(in the rows, 128 means zero)
These are runs of 6 systems, one row a step. Runs of the same system follow the same rule from any start.
seq 1, feni:
[[134 104  83 170  98 167 131 172 142  97 112 113  80 150  86 120 161 118
  169 130  95 103]
 [158 126  94 201 111 176 163 142 129  75  82 144 110 121 122 130 174 139
  151 113 133  98]
 [165 142 123 198 143 147 193 121  85  78  99 114 140 129 157 113 171 147
  134 128 144 139]
 [165 145 128 155 150 106 161  81  76 107  86 101 110 141 173  97 139 166
   96 152 154 134]
 [164 135 169 110 153 107 123  85 115 108 101  81 111 121 183  95 104 111
  100 175 153 110]
 [140 115 184 115 131 118  64  80 100 129 129  93 112 124 131  79 102  77
  128 163 112 108]
 [124 116 160 116 118 156  31  59 125 124 132 152 135 106 105 107 111  95
  126 125 109 105]
 [116 133 149 131 145 166  61  77 144 115 168 160 189 114 109 134 151 106
  151 108 109 147]
 [119 141 110 140 170 107  77  89 143 140 160 154 180 137  95 152 159 159
  151 102 127 183]
 [140 140 109 127 168  70 108 134 188 158 132 145 174 117 131 174 127 171
  144 116 167 176]]
seq 2, Zet:
[[138  76 101 119  90 144 109 175 113 109 117  87  65 141  81 121  90 118
  128 113 108 149]
 [108 145 103 135  65 157 158 156 127 161  92 144  90 119 162  72 150 148
  138 124 116  90]
 [172 108  94 131 148 115 208 150 127  86  76 112 107 124 109 146 162 120
  124 101 157  90]
 [131 140 110 166 119 173 176 131  78  83 134 109 121 153 164 119 129 172
  107 126 130 191]
 [153 159 132 121 159  73 160  91 118 158  89 116 129 131 187 102 145 170
  103 165 158 112]
 [170 109 165 146 159  95 112  99 104  84 107  65 107 126 125 122  93 101
  132 120 158 166]
 [ 98 167 181 162 109 153  90  66 111 128 128 129 118 125 173  68 131 113
  149 132 121 122]
 [156 134 162 110 167 119 124  75 161 100 103 143 160  92 127 139 157  77
  135 112 156  63]
 [117 131 145 137 152 188 110 115 139  67 186 122 177 135 123 149 138  98
  147 111 112 179]
 [104 166 116 104 155 128  86  94 180 159 160 171 172 137 155 144 156 166
  123 166 116 118]]
seq 3, bogug:
[[ 90 172  96 157 156 107 125 125 155 141 156 139 121 182 141 164 144 187
  136 176 115 138]
 [153 116 119 137 143  88 128 176 175 129 118 111 113 130 142 193  70 156
  112 177 158 137]
 [142 120 155 166 106 107 148 208 115 182 143 126 148 115 152 117 120 125
  146 183 111 132]
 [151 110 144 153 100 133 158 137  58 139 106 168 122 111 122 141 114 131
   75 168 116  55]
 [180  83 123  82 132 179 156 153  98 103 142 131 186 100 129 121 150 107
   87 131 114 130]
 [139 123  84  99 142 143 129 100  87 133 136 118 138 165 113  75 202 148
  115 150  80 119]
 [174  99  70  94 142 136  93 102 150  91  79  89  84 147 121 109 130 155
  107 132 137 135]
 [161 126 111 157 123 122 106 148 173 136  91  83 119 116 153  64 161 136
  189 117 140 169]
 [141 145 147 214 119  96 123  83  99 128  64 135  92 116 130 107 131 148
  154 107 158 117]
 [160 121 172 149 132 120 128 106 114 116 108 144 175  70 142 141 101 121
  122  71 178 172]]
seq 4, Zet:
[[104 143 112 120  84 159 202 137 107 121  97 144  99 111 136 109 138 134
  121  55 147 113]
 [119 150 107 107 155 119 233 130 107  99 120 114 124 148 141 143 157 144
  105  90 154 130]
 [117 152 116 102 152 117 176 106 105  98 135  94 111 164 169 142 100 169
   80 130 156 179]
 [117 162 162 108 145  76 139 109 138 143 116  78  98 143 193 109  84 137
  118 153 164 151]
 [118 144 184 145 142  97 113  93 140  99 110  80  75 132 143 119  86  80
  155 137 150 107]
 [100 158 188 151 111 177 127  96 140  85 133 133 118 113 162 125 111  74
  143 135 133  82]
 [125 152 160 124 165 165 156 113 165  86 158 141 172 120 156 156 162  80
  134 162 126  71]
 [140 127 123 116 173 169 109 129 165  82 182 126 175 149 139 177 134 121
  116 189 108 138]
 [139 130 120 125 143 129  62 148 188 154 158 131 159 136 159 144 116 154
  132 208 112 143]
 [159 100 127 163 127  95  53 162 177 154 120 127 124 119  96 144 114 118
  169 174 116 112]]
seq 5, Zetu:
[[ 99 156 141  51 145 118 187 158 168 148 161  95 141 140 188 114 129 112
  120 153 134 121]
 [119 122 118 167 113 118 199 158  81 107 110 110  72 153  91 127 148 109
  139 123 113  82]
 [103 118 135  76  83 191 114 117 130 102 130 150 100 115 137 139  73 109
   78 122 122  93]
 [139 158 130 118 170 160 167  73 142  78 121 121 154 131 159 104 200 107
  136 118 137  95]
 [147 118 126 183 135 121 103  77  74  76  99 113  83 146  97 144  99 142
  110 112 141 150]
 [129 153 159  94 136 119  86  90 180 132 120 111 130 115 203 116  85 134
  114 161 162 141]
 [167 141 146 204 155  78 169 138 132 131  87 112 129 123 148 117 166 126
  171 158 150 100]
 [129 107 168 172  73 133  86 147  97 153 119 162 119  90 120 143  58 119
  114 136 129 118]
 [135 145 154  96 133 139 120 110 145 174 145 171 202  91 166  97 170 118
  125 147 118  94]
 [160  96 126 172 155  98 119 117  59 126 135 134 154 136  51 136 169 117
  139 121 101 131]]
seq 6, feni, 10 rows:
[[120 148 117 102 183  73 174 134 119 160 162 119 167 162 126 134 183 141
  124 162 115 122]
 [151  96  94 105 132  89 118 163 143 125 109 101  86 139 113 175  64 161
   93 143 151 157]
 [139 119 142 118  91 137 123 195 175 172 119 112 121 101 165  80 130  98
  161 163 115  93]
 [138  87 131 131 111 128 148 136  67 122 120 150 117 118  47 140 140  86
  116 102 101  71]
 [131 120  99 130  78 217 128 137 117  95 126 147 137 112 152 116 120 158
  105  94 127 173]
 [122 160 106 103 166 137 176 103 134 120 139 117 154 154 146  94 220 130
  140 132 111 107]
 [153 112  96 126 170  96 136 111 131  70 107  74  87 162  96 162 109 142
  120 114 156 163]
 [142 141 141 154 106 120 103 145 181 146  88  89  96 112 183  71 122 127
  178 141 150 133]
 [140 123 178 157 138  89 144 100  92 129 102 138 122 101  89 130 138  69
  144 111 135  55]
 [121 123 159 159  87 174 109 103  74 106 133 149 134 107 142 130  72 136
   98  93 138 178]]
seq 7, bogug, 10 rows:
[[125 108 178  83 105 116 112 145 145 135 129 117 103 100 128 145  55  73
  109 140 139  87]
 [100 132 169 121  93 180 132 154 130 140 168 140 150 108 137  96 148  63
  157 138  87  87]
 [103 145 121 133 132 186 134  84 116  72 140 164 115 149 113 159 146 114
  106 140 104  58]
 [137 129  96 101 165 185 120 135 189  68 169 118 169 145 143 165 146 133
  128 141 127 163]
 [112 161  91 157 165  98 110 130 162 144 148 116 123 180 139 136 165 176
  157 186 109 138]
 [162 112 121 163 130  93 103 158 161 122  97 113  93 130 139 175  69 160
  116 179 158 132]
 [163 112 158 177 103 117 136 199 128 174 123 137 165  88 154 116 126 125
  155 159 127 135]
 [151 112 151 173 115 121 151 116  40 141 109 171 137 112 103 135 135 128
   91 148 116  71]
 [170  81 120  76 131 170 130 129  87 106 144 141 187 101 113 133 131 122
   73 113 120 148]
 [134 114  81  80 142 127 116 114 107 154 142 118 144 157  96  78 203 141
  127 129  82 127]]
seq 8, Dafa, 10 rows:
[[153  82  73  56 100 142  91 132 133 152 102 139 118 118  89  97 143 134
  103 109 109 107]
 [140 124  90 114 145 185 116 149 192  83 155 126 175 127 123 145 167 128
  158  99 123 175]
 [103 136 107 169 119 114  81 113 128 138 127 101  90 161  91  83 162 132
  195 106  99 157]
 [142 157  96 155 128 119 160 104 160 109  59 128 101 119 165 118 145 174
  139  87 180 129]
 [ 98 168 171 193 128 126 207 145  97 120 150 126 142 130 147 132 146 112
  161 107 136 142]
 [119 121 148 110 115  83 170 100  45 153  97 122  87 130 106  98 115 121
   92 101 132  92]
 [135 122 157  53 141 140 184 135 136 111 145 127 169  96 157 150 102  96
   84  99 163 134]
 [103 111 170  86 144 119  97 128 122 128 181  96 135 141  82 118 124  51
  151 136  86 114]
 [141 114 114  77 126 143  55  81 182 107  94 124  94 120 121 123 101 117
  116 119 141  99]
 [ 94 170 142 149 135 176  96 119 205 106 166 151 157 130 164 152 138 120
  167 147 123 127]]
seq 9, Garin:
[[141 121  72 125 137 106 135 181 138 175 145 136 149 155 132 136 157 192
  119 184 105 146]
 [161  75  88 128 135 112 150 179 101 119 131 108 114 150  53 151 149 116
  124 143  96 105]
 [135  95  84 108  74 143 134 187 103 160 112 101  89 136 117  73 133 145
  127 121  99 147]
 [149 116  75  83 124 118 181 135 118 150  85 146 125 119 108 104 188 143
  108 102 129  75]
 [152 102 105 130 122 159 160 114  84  78 102 103 118 123  94  93 168 114
  134  54 129 152]
 [144 143  94 103 138 108 128  85 126 137  85 104 115 133 157  71 154 175
  123  88 154 171]
 [165 123 131 120 175  77 159  84 134  90  75 102 112 117 114 146 135 116
  122  87 181 113]
 [124 136 174 141 116 105 120 108 127 116 101  76  88 109 145  88  91  98
  164  77 164 165]
 [106 165 176 102 129  78 135  84 143 171 100 152 132  93 167 122 103 127
  119 101 176 100]
 [113 142 201 132 145 136 146 101 123  93 152 137 164  95 131 159 102  68
  135  86 156 129]]
seq 10, Dafa (10 x 22):
[[122 142 122 111 134 100  68 136 171 183 150 131 149 134 166 127 101 178
  125 176 129 174]
 [176 120 106 179 174  86 123 152 167 118 114 116 134 146 124 169 149 150
  147 199 131 110]
 [161 105 132 208  80 143 108 173 105 133 101 139 111 109 137 138  83 156
  129 155 133 145]
 [147 121 102 130  96 135 165 183 116 185 116 171 152 110 149 109 160 161
  108 165 108  89]
 [173  83  86 137 135 159 160 153  71  92 138 136 156 136  82 148 161 144
   99 120 105 147]
 [142  94 104  91 101 133 110 165 108 166 138 105 144 120 118  76 131 146
  132  91 112 205]
 [174 111  87 102 163 112 150 150 179 119 104  89 142 127 114  98 199 112
  172 107 134 128]
 [145 117 137 189 109 160 122 132 129  76 103 101 106 113 108 102 141  94
  187  71 135 158]
 [102 159 135 135  87 136 141 106 127 162  90 149 113 104 152  60 167 128
  157  83 132  96]
 [118 153 131 139 158 141 192  76  95  82 123 151 148 129 116 144 180 118
  119  77 145 103]]
seq 11, Garin:
[[ 70 158 135  96  89 158 141  97 127 124 120 129  94 126 142  87 123 118
  137  52 137 138]
 [101 178 129 114 155 133 181  68 134  99 118 155 140 129 163 151 146 151
  105  86 170 122]
 [111 162 161 161 173 124 146  77 115  60 148  86 122 159 140 142 124 112
  147 114 146 168]
 [103 166 161 139 144  85 108  88 128 133 127  99  89 155 175 130  73 151
  114 171 151 143]
 [124 143 187 137 139 105 157 132 140 117 124 123 108 119 160 163  81  84
  115 178 149  64]
 [ 90 142 197 150  90 165 105 124 109 138 158 137 122 113 150 101 102  72
  144 157  98  92]
 [111 151 148 126 110 175 106 100 122 151 153 194 177 110 170 134 127 144
   86 174 109  92]
 [154 124 133 153 161 184 110 122 140  80 172 143 189 132 133 156 158 112
  129 180 101 123]
 [144 117  99 157 133 148  42 124 150 125 145 119 129 158 124 126 130 158
  140 197  90 149]
 [174 102  90 158 124 117 107 179 174 136  99 144 116 123 121 171 120 157
  123 194 127  90]]
seq 12, Zetu (10 x 22):
[[166 104 111  99 183 130  79  99 126 112 161 101 178 151 110 114 171 124
  127 164  98 155]
 [141 111  94 147 140 108  66 136 146 130 133  72  90 170 102 100 138 143
  170 159 100 170]
 [155 109  78 124 107 137 100 196 203 147 105 112 107 129 154 126 117 164
  139 168 129 144]
 [147 117 112 165  96 169 171 213 157 125 123 124 150 105 153 118 152 132
  165 116 129 160]
 [124 116 109 139  72 164 160 158  69 152 120 158 144 105 132 102 133 166
  107  78 125 172]
 [145 110 127  51 136 123 171 126  83 141 141 119 170 113 137 104 137 131
   79  88 135 168]
 [127 112 135  79 145  83 157 116  87 129 123  66  99 145  92  84 141  95
  137  83 123 142]
 [126 106 108  67 116  98 119 129 160 129  86  96  59 132  95 121  97 109
  126 101 144  89]
 [127 133 126 114 129 146 146 137 212  84  94 123 111 106 126 148 137  84
  164  82 160  86]
 [108 154 124 186 112 150 136  97 142  92  96 169 113 110 114 159 131 139
  152  55 161 126]]

Which system made each of these runs?
seq 13, 2 rows:
[[140 141 157 105 170 106 108  43 144 100 101 136 133 113 123 137 138  92
  120 113 155  68]
 [131 134 171 158 111 166  89 104 152  79 116 115 121  99 161 128  77 105
  145 105 159 164]]
 | Garin
seq 14:
[[115 146 124  91 145 122  88 141 234 146 142 116 129 131 155 123 139 111
  167 169 121 101]
 [130 135 116 200 136 156  90 104 150  67 115 132  89 153 109 160 130 129
  153 163 116  91]]
 | Dafa
seq 15:
[[ 89 164 116 159 104 167 126 107 170  82 106 136  65 146 145 151 105 137
  139 119 144 100]
 [132 167 132 161 138 163 166 109 152  76 109 158 143 116 189 173 118 156
  103 139 170 117]]
 | Zetu
seq 16, 2 rows:
[[154 113 103 153  96 172 160 191 159 117 111 181 152  93 132 179 129 139
  118 132 136  94]
 [143 117 113 156 122 148 200 184  68 131 152 126 162 138 128 116 173 142
  123 143 100 147]]
 | feni
seq 17, 2 rows:
[[198  95  71 160 125 163 137 184 155  91 100 120 134 124 129 143 152 156
  130 161 126 131]
 [158 106  87 169 122 101  99 147 133 151  92 108 103 140  89  82 183 135
  182 142  98 110]]
 | Garin
seq 18, 2 rows:
[[141 120  85 215 112 152 121 165 139  90 106 136  93 146 107 169 123 165
  151 136 125 141]
 [159 125  97 187 119 131 162 177 137 134 112 163 164 106 140 170 135 186
  128 116 154 170]]
 | bogug
seq 19 (2 x 22):
[[114 132 159 143  93 146 160 113  31 156 133 177 145 111 131 111 129 133
   83 132 108  97]
 [142 111 124  55 148 116 148 107  79 152 149 150 181 118 117 133 136 142
   60 117 126 136]]
 | Dafa
seq 20:
[[124 142 113 130 124 135 215 152 128  99 108 150 126 110 142 178 115 150
  102  71 177 139]
 [ 89 163 147 139 156 103 170 111 111 124 160  83 125 161 128  91 171 107
  179  96 120 165]]
 | Garin
seq 21 (2 x 22):
[[177  71 141 121 116 132 123 143  98 117 108 153 151  82  69 152 120  86
  108 103 128  89]
 [104 132 152  94 125 149  67  74 142 139 147 139 156 108 104  88 155  87
  159  75 109 133]]
 | Zetu
seq 22 (2 x 22):
[[ 77 159 176 180 116 107  94  87 108 126 134 111  72 149 128 120  85 112
  155 130 125 130]
 [108 166 172 147 113 119 163 130 121 152 126 163 135 108 194 157  81 148
   89 167 158 101]]
 | Garin
seq 23:
[[182 109 101 127 130  84  91 104 141 171  59 139 127 103 118  86 169 154
  138 126 143  95]
 [178  82 147 143 134 114  87 161 160 118 117 121 158  83  92 154 105  92
  159 102 145 154]]
 | Zetu
seq 24:
[[160  97 106  58 142  99 121 166 129 169 141 103 142 135 143 122 112 153
   82 187 119 142]
 [141  96 111 119 107 107  78 162 138 147 114  65  71 151 114  80 107 124
  152 151 105 152]]
 | Zet
seq 25 (2 x 22):
[[154 101 150 162 121 107  53 101 142 126  92 145 111  97  75 142 107  92
  152 121 133  82]
 [132 139 141 139 137 133  49  97 197 144 126 172 171  93 128 139 143 119
  165 125 135 111]]
 | Zetu
seq 26:
[[128 123 142 124  98 135  74  64  90 134  92 131 104 105 117  70 118 127
  127  64 136 150]
 [186 115 123  85 175  79 115  92 162 133  82 119 157  96 136 127 140 137
  115 107 176 127]]
 | Zetu
seq 27, 2 rows:
[[161 107 169 113 137 111 102 108  64 169 142 120 170 112 137  69 147 108
  111 168  99 120]
 [162  91 131  85 121 142  64  74  94 134 105 141 127 112 103  87 133 106
   94 143 105  77]]
 | bogug
